In the rows, 128 means zero.
Where one turn sends some rows of the set: a few examples, then the rows asked:
Fos: [120 129 148 131 104  93 131 143 172 101 142 105 141 145 125 134]
zurok: [112 116 127 113 116 153 162 157 142 147 124 138 171 114 129  88]
Buz: [160 171 125 126 148 115 141 129 174 123  98 138 148 140 119 143]
dosi: [101 108 114 112 146 153 115 165 144 119  89 135 153 108 142 119]
Pezit: [124 176 121 140 117 137 165 126 129 125  95 138 139 107 113 106]
Zor: [131 158 123 170 152 107 168 131 165 101 116 108 176 131 126 145]
lopo: [129 127 149 112 120  79 141 137 161 102 125 123 136 147 113 138]
Tafar: [154 167 125 129 160 107 139 127 174 118 109 132 142 147 132 143]
Bigu: [ 96 100 139 122 138 153 138 153 142  96 139  95 154 140 152 140]
ridag: [147 122 136 132 142 140 154 116 120 154 110 119 189 107 119 120]
lepev: [133 169 121 148 131 138 162 116 136 128  92 136 148 114 114  96]
pone: [146 109 119 142 135 120 141 126 175 102 123  99 128 131 132 170]
mebe: [156 165 120 113 157 119 137 133 170 119  96 138 142 145 126 147]
Vuno: [121 114 140 125 111 145 160 183 112 122 123 109 130 127 129 153]
geruv: [103 113 126 117 119 144 159 164 133 145 135 126 168 109 136  92]
pada: [150 123 138 144 149 128 144 113 137 141  93 140 184 113 107 118]
kaze: [107 120 110 108 143 166 148 157 142 124  90 151 141 102 138 118]
vovit: [163 129 122 119 148 136 147 125 122 129  84 106 173 104 109 114]
dasub: [ 87 132 152 119 114 137 170 163 134 119 116 110 136 113 134 165]
dov: [145 162 110 157 148 113 142 129 168 116 125  89 179 138 129 125]
pasot: [126 174 113 160 139 116 156 140 171  98 112 106 182 122 124 119]
Fakel: [152 100 113 140 137 127 138 127 168 114 127  90 132 127 133 164]
Zup: [116 124 116 130 136 165 127 179 139 124  83 141 163 107 128 113]
teze: [140 108 116 138 127 118 137 133 166 109 140  96 125 129 138 169]
Soge: [120 125 138 133 125 151 172 175 138 117 120 101 115 123 130 166]
Sogam: [111 125 108  92 131 144 149 168 135 122  79 135 158  98 140 127]
batap: [112 118 130 123 124  78 140 155 154  92 129 118 141 147 132 146]
Nofig: [107 124 157 121 106 155 167 168 144 114 129 122 121 124 132 150]
letum: [ 94 108 135 120 121 166 133 157 137  99 138 101 156 137 147 136]
Ritok: [143 156 132 153 163 117 140 145 175 108 112  86 176 125 109 122]
vulif: [ 93 109 140 131 134 157 130 150 144  96 138  90 164 138 149 128]
Mas: [104 120 156 135 126  86 135 142 175 113 132 104 144 124 111 143]
vip: [105 120 137 115 113 135 163 158 144 147 137 134 170 111 133  91]
vofod: [149 131 111 126 161 139 147 107 124 144  98 124 172 115 122 115]
gotip: [126 174 123 140 120 138 153 129 125 132  96 137 153 110 112  95]

Mas goes to dasub
dosi goes to ridag
gotip goes to Buz
Now find these:
mebe goes to Fakel
lepev goes to Tafar
kaze goes to vofod
Vuno goes to Zup

Where one turn sends some rows of the set: a few examples, then the rows asked:
lida: [138 145 110 142 167 140 103 148  97 123 152 177  93 134  96 118 155 147
 125 122 159 182 159 130 158 188 154 137 112 171]
mider: [134 139 153 132 165 111 151  92 130 143 109 159  87 142 146 132 161 141
 102 131 136 150 164 137 140 168 130 145 120 104]
tas: [137 153 124 113 159  66  93 171 126 162 147 190 120 138 103 115 184 124
 104 124 117 157 163 100 157 164 132 113 131 142]
lafut: [121 153 135 128 148 110 133 112 130 161 129 201 116 167 127 137 183 143
 111 114 144 149 157 105 128 163 229 126 142 133]
fus: [ 97 105 140 142 158 112 147 125 104 148 127 164 108 148 128 120 130 133
 128 130 137 166 143 101 188 202 167 117  96 142]
gufe: [129 154 142 105 141 129 114 137 101 156 128 152  68 144 130  89 142 104
 134 125 135 117 152 115 133 146 154 129 113 197]
pekan: [122 162 133 126 158 120 114 131 126 155 117 199 114 158 116 153 172 133
 105 116 153 149 161 120 130 154 226 130 128 120]
kibu: [131 149 128 112 155 142 128 141  98 149 115 145  68 146 141 113 146  96
 120 131 151 111 153 118 133 147 143 150 115 165]
goso: [123 132 165 141 133  92  93 132 143 142 127 174 113 164 134 173 152 159
 101 135 146 132 138  91 145 160 150 137 158 124]
tika: [113 149 116 156 141 149 125 129 109 133 166 179 111 147  99  87 168 138
 127 128 122 181 160 112 140 193 138 148 137 180]
fazi: [130 141 171 124 142  87 143  77 136 162 136 175  96 140 137  86 165 152
 118 123 106 156 163 123 137 175 140 114 118 154]
bem: [136 147 132 119 133  61 113 141 134 152 150 170 107 165 120 102 187 150
 127 120 108 162 155  91 152 163 149 115 174 150]
Lam: [129 137 173 129 137  80  68 145 140 151 135 188 114 148 118 163 146 159
 103 129 145 134 140  95 151 160 157 115 134 146]
mani: [101 170 139 131 144 124 117 129 134 171 134 214 137 155 104 123 181 115
 100 121 119 148 167 108 117 158 208 130 126 137]
Vebud: [140 135 107 149 161 139 126 130  99 117 150 165  86 150 115 121 162 159
 131 122 164 181 154 122 157 192 159 146 137 162]
kovu: [111 144 167 138 138  97  73 153 144 157 135 196 133 144 111 160 151 134
  87 139 129 130 146  93 140 161 132 132 128 135]
sodir: [139 138 132 105 151 119 138 127  98 161 132 157  68 146 150  96 155 110
 125 126 150 112 149 105 139 159 153 130 112 190]
nizi: [134 133 145 134 148 141 128 125 107 164 124 177  98 137 142 118 167 160
 148 124 155 120 141  77 123 152 156  61 118 140]
degu: [126 134 108 156 149 141 145 117 106 128 162 172 101 154 119 102 174 152
 127 127 144 179 155 108 148 200 146 150 145 169]
Fogi: [143 155 174 117 152  98 102 103 129 137 110 155  72 135 120 117 137 159
 129 118 129 163 164 152 145 152 157 115 112 140]
noni: [120 156 156 136 136 157  97 141 111 159 120 173 103 132 114 109 151 146
 154 127 134 125 147  88 113 137 151  64 114 146]
lasut: [113 174 142 124 149 120  96 138 130 161 125 207 122 151  98 135 168 125
 109 115 134 152 165 121 125 150 223 123 121 139]
gusov: [115 147 148 149 130 166 129 123 115 152 115 159 101 150 136 116 162 149
 153 132 135 122 143  81 108 140 145  85 143 126]
Keder: [142 161 131 117 145  77  80 168 127 132 126 155  93 157 104 132 165 145
 129 119 126 166 158 117 156 144 154 124 165 129]
Punur: [117 164 124 132 139  96 104 163 135 143 133 163 119 161 105 119 181 118
 111 132 100 159 163 103 139 151 122 146 171 117]
Kizif: [131 151 161 119 171 100 116 115 128 164 123 188 104 115 117 111 156 124
  94 128 122 151 172 140 141 169 123 119  77 134]
fuviz: [ 75 119 141 152 149 133 143 132 110 149 126 164 124 149 114 112 129 110
 122 139 113 164 149 102 173 196 147 134 100 134]
mifa: [124 145 129 113 151 135 139 135 101 165 131 161  83 143 142  94 157  88
 113 133 136 109 154 105 129 158 133 144 108 180]
gubog: [104 147 177 143 114  97  81 134 151 154 141 185 130 160 114 141 152 146
 105 137 111 135 143  86 133 158 140 131 155 148]
lino: [145 141 126 126 160 130 145 159  98 133 127 198 106 189 138 149 178 152
 114 132 154 131 171  98 158 154 144  95  91 140]
novuv: [126 145 139 141 157 166 116 145 107 153 107 169 101 132 130 138 158 139
 137 132 157 118 146  91 117 141 141  83 113 112]
mumav: [ 83 120 151 150 132 125 139 119 112 138 125 146 105 162 118 106 121 136
 147 131 114 173 143 104 175 189 171 125 124 149]
Vetom: [102 165 140 136 134 124 132 112 137 162 131 199 128 171 118 125 183 129
 112 120 121 149 161 105 116 157 216 136 152 132]
keku: [136 150 145 131 122 128 143 137 109 124 134 179  96 210 135 120 171 173
 147 128 126 142 167  94 149 144 163  89 131 167]
zuf: [113 157 132 145 131 157 155 151 112 131 129 187 122 204 130 128 180 134
 118 143 113 132 176  92 135 146 124 119 122 136]
geter: [ 87 123 153 139 145 117 117 136 108 149 130 166 112 142 103 103 117 126
 137 128 116 172 147 109 182 190 168 109  90 161]
domen: [143 139 112 123 164  74 125 156 125 147 133 170 108 157 131 140 191 135
 102 127 137 153 157  98 157 166 133 136 159 108]
ril: [114 143 142 143 146 159 130 134 112 172 127 186 120 131 130 110 172 131
 132 134 133 115 148  74 110 153 129  76 110 133]
leg: [119 156 114 150 156 153 103 150 104 130 158 182 110 134  86 102 158 130
 121 128 134 181 164 125 145 187 137 146 115 173]
tef: [124 151 137 116 134 140 134 126 105 149 122 138  67 159 143  95 147 105
 135 130 133 115 149 111 126 146 149 148 136 180]
voki: [128 171 143 131 136 153 106 174 105 115 115 177 101 193 107 141 153 146
 135 133 128 141 176 118 146 127 149 103 107 146]
govi: [125 160 145 125 135 129 124 161 106 147 146 210 123 183 112 107 174 142
 124 132 112 136 177  93 146 149 140  80  87 178]
nagup: [110 168 171 136 137 126 119 102 140 144 114 157 100 140 113 102 147 127
 115 133  93 158 171 143 123 153 122 143 125 127]
foso: [116 126 167 140 128  81 107 123 147 160 145 192 128 161 137 149 166 155
  96 136 130 129 138  75 142 173 142 128 152 143]
Zez: [ 88 124 144 147 152 134 124 141 106 132 111 147 103 150 111 131 113 124
 134 133 132 171 146 119 181 183 166 132 104 128]

nizi goes to novuv
lino goes to voki
Now find these:
fazi goes to mider
kovu goes to gubog
lasut goes to mani
tika goes to degu
mifa goes to tef
fus goes to Zez
bem goes to domen

Where one turn sends some rows of the set: a few examples, then the rows asked:
vobip: [120 105 139 150 104 145 167 111 146 101 121 126 161 161 104 181 119 103
 143 156  85 130]
nizo: [119 129 120 111 157 128 140 171 137  98 133 133 125 163 123 143 168 151
 140 109  85 141]
rupa: [132 112 118 125 106 154 165 159 106 111 150 107 136 158 108 170 143 104
 162 129  75 131]
sesi: [125 126 178 167 158 153 111 165 118 113 133 139 139 165 114 145 123  99
  96 157 135 129]
Zaz: [ 99 121 135 112 128 161 128 168 146  93 119 115 118 160  89 211 145 120
 137 154  95 130]
varab: [123 132 170 136 130 145 146 137 113 122 122 166 163 117 141 131 139 133
 145 152 134 145]
vasu: [ 94 107 151 107 121 143 141 179 164 122 120 100 142 155  95 164 138 128
 148 164 146 108]
lurag: [101 105 172 172 133 160 114 170 120  95 136 151 147 150  80 142 137 107
 139 156  83 147]
tal: [ 92 120 171 157 116 131 138 131 107 120 136 135 125 145 136 160 132  91
 161 124 104 148]
tego: [ 92 118 120 176 159 164 105 157 120 132 142 135 113 148 114 139 146 120
 115 169 101 135]
gopug: [111 123 166 145 140 150 133 162 163 124 107 104 153 175 153 152 107 113
 101 138 106 107]
Golub: [121 127 156 138 127 143 149 145 111 119 119 168 164 112 145 130 135 124
 141 160 137 140]
giv: [109 149 154 156 131 148 154 153 155 121 120 136 161 159 130 141 131 124
 134 187 140  84]
Gopa: [ 99 117 135 122 132 155 122 171 141  83 125 119 116 160  88 209 137 129
 139 157  96 131]
Zetad: [138 118 139 128  95 144 156 158 113 109 131 107 135 170 146 170 140  89
 134 123  77 125]
bosab: [ 98 145 136 114 136 149 113 141 146 101 147 121 141 156 146 152 138 168
 146 120 135 136]
Rodi: [122  91 112 155 146 142 160 157 125  95 160 127 135 141  95 131 183 119
 132 128 104 132]
tupim: [121 117 147 131  99 162 183 153 160 105 150 123 127 132 125 144 128 146
 149 174 136 113]
zatin: [111 114 161 166 124 152 125 156 115 108 145 160 156 139 101 109 153 120
 118 162  82 154]
ruda: [114 126 126 138 143 149 163 166 153 126 132 142 159 166 104 130 150 125
 124 192 141  93]
tedem: [122 140 136 121 138 172 101 142 131 109 115 134 126 142 134 127 142 136
 123 108  81 105]
kuni: [119 145 127 128 147 177 132 176 160  86 133 126 163 141  88 154 133 163
 139 167 117 117]
Puf: [100 124 129 115 130 163  97 148 161 101 139 121 118 184 136 165 129 148
 136 121 125 122]
keti: [110  92 156 164 124 170 152 201 140 137 116 150 132 173 115 140 122 118
 115 160  96 118]
Lis: [121  94 107 145 142 149 165 160 121  94 155 123 135 144  98 122 183 112
 132 135 112 129]
Robot: [132 127 114 107 128 132 130 112 131  90 147 108 147 159 139 145 173 119
 119 140 116 117]
Kase: [112 123 174 143 148 155 132 157 158 116 107 100 146 176 150 144 103 123
 104 139 112 111]
Namoz: [114 112 145 149 114 154 170 151 108  82 131 140 188 140 147 165 152  99
 138 143  99 144]

tedem goes to tupim
zatin goes to rupa
Now find these:
varab goes to Lis
Golub goes to Rodi
tal goes to Robot
Namoz goes to nizo
bosab goes to ruda

Where one turn sends some rows of the set: a few examples, then the rows asked:
bator: [118 144 142 157 145 113 117 112  96 162 145 170 143  71 133 145 150 119
 114 193 116 140 153]
lod: [138 143 115 138 158 103 155 148 108 150 116 154 126  84 153 163 177 110
 162 119 118 114 112]
vofu: [100 159 143 161 145 119 160  85 109 144 125 147 152 122 160 177 140 115
 113 131 134 121 129]
farok: [138 144 134 135 141 125 137 158 120 166 136 143 157  92 156 169 178 107
 142 136  88 110 103]
fikob: [142 125 110 145 135 102 139 138 105 121 113 126 129  65 152 173 104 112
 166 129 124 127 147]
vades: [111 131 117 122 127 139 151 127  75 141 152 161 115  94 139 109 165 113
 115 146 143 110 116]
pasul: [145 165 145 132  89 140 141 146 140 123 154 173 156  80 151 136 178 116
 136 128 126 105 133]
baman: [117 115  97 140 137 114 111 118 127 124 102 107 131  80 163 163 143 125
 146 146  96 113 154]
bimeb: [128 115 133 147 101 132 110 113 140 136 180 128 134 110 141 181 120 122
 115 147 105 121 146]
lopa: [136 123 104 133 124 116 125 115  63 146 141 136 130  99 135 125 171 133
 115 105 141 107 139]
Tevip: [141 141 122 171 122 109 136 122 117 102 135  99 143  83 162 159 170 130
 162 150 111 134 164]
delo: [139 148 131 142  99 146 143 128 125 131 180 165 191  91 140 149 150 139
 133 158 142 114 135]
non: [134 116 136 107 136 109 143 122  69 125 140 134 119 116 126 126 151 139
 121 121 126 125 156]
tifaz: [133 127 128 165 160 114 137 100 105 155 121 161 119  71 141 117 139 102
 116 161 141 125 109]
Buzon: [132 111 131 108 123 115 126 121  63 140 130 120 138 104 141 149 160 118
 100 124 135 106 146]
pera: [135 134 148 131  87 160 124 110 152 112 133 142 138  85 117 151 128 102
 121 138 115 132 168]
Togi: [166 130 135 134 158 118 155 121 130 138 118 146 188  90 132 143 161 126
 150 121 105 120 106]
difa: [132 123 132 148 132  94 117 107  90 145 146 179 155  53 132 136 128 114
 102 167 122 120 158]
nof: [151 153 110 134 160 115 149 131 124 139 108 152 166  72 153 146 186 121
 158 118 118 114 131]
Zis: [111 152 125 139 143 145 159  78 112 151 131 142 118 112 118 132 130  94
 101 146 138 127 131]
Nagi: [114 114 129 140  98 135 137 121 137 123 177 155 120 101 117 153 116 113
 114 148 128 128 175]
gotik: [125 123 148 154 108 157 137 103 132 103 130 141 143  85 118 158 135 135
 140 140  75 134 171]
rapu: [114 111 112 154 143 104 112 116 117 130 122 112 103  84 151 179 126 108
 142 139 118 131 151]
Nipa: [126 124 118 139  94 150 127 106 145 117 143 143 141  90 132 152 107 134
 120 154 132 116 188]
gekos: [121 140 102 136 105 111 111 109 133 101 135 111 121  80 160 169 150 108
 159 143 103 126 155]
pum: [121 111  85 158  95 110 174 110 120 143 132 162 146 115 129 124 141 104
 130 171 109 101 136]
feba: [137 113 132 129 108 152 117 110 124 128 126 121 151  91 113 156  98 140
 128 157 112 124 158]
Nim: [118 159 115 161 119 139 164  87 105 162 106 153 149 115 132 156 137 113
 108 115 137 101 126]
migif: [108 151  99 135 139 102 126 126 105 121 129 100 161  83 165 161 137 132
 157 145 100 113 142]
fod: [114 163 115 131 131 118 175  80  96 146 111 154 159 108 139 184 138 101
 123 128 127 107 130]
sida: [152 115 110 140 106  87 173 104 127 146 140 166 149 114 133 144 149 109
 127 183 106  97 126]
zatel: [111 119  92 144 128 103 161  89 109 124 153 149 105 110 150 121 137 112
 133 158 122 111 114]
nenud: [143 157 149 139 124 139 166 143 142 161 161 188 149 100 117 146 166 107
 121 134 128 116 133]
gok: [154 146 135 132 109 157 149 121 150 144 160 180 171 102 131 142 174 135
 119 132 130 105 142]
buta: [168 151 135 143 138 110 128 121 139 129 100 147 137  65 148 152 168 112
 162 116 103 121 117]
leb: [155 137 153 159 136 143 142 118 115 122 111 159 152  71 140 161 175 145
 162 116  89 125 128]
savi: [142  95 118 142 114 108 185 118 113 126 124 173 137 119 137 140 146 117
 153 178 123 118 126]
sos: [128 119 104 169 141 105 110  96 100 158 136 161 148  61 119 122 146 104
 110 161 112 133 152]
pemuv: [157 154 133 122 119 135 171 140 129 133 170 173 165  87 106 147 132 106
 138 124 131 133 157]
loz: [147 164 151 159  91 149 160 144 127 119 150 138 159  96 144 145 176 136
 140 154 125 119 163]

gok goes to Nipa
pum goes to sos
buta goes to pasul
Now find these:
feba goes to migif
bator goes to non
leb goes to loz
lod goes to nenud
bimeb goes to fikob
tifaz goes to vades
Buzon goes to fod

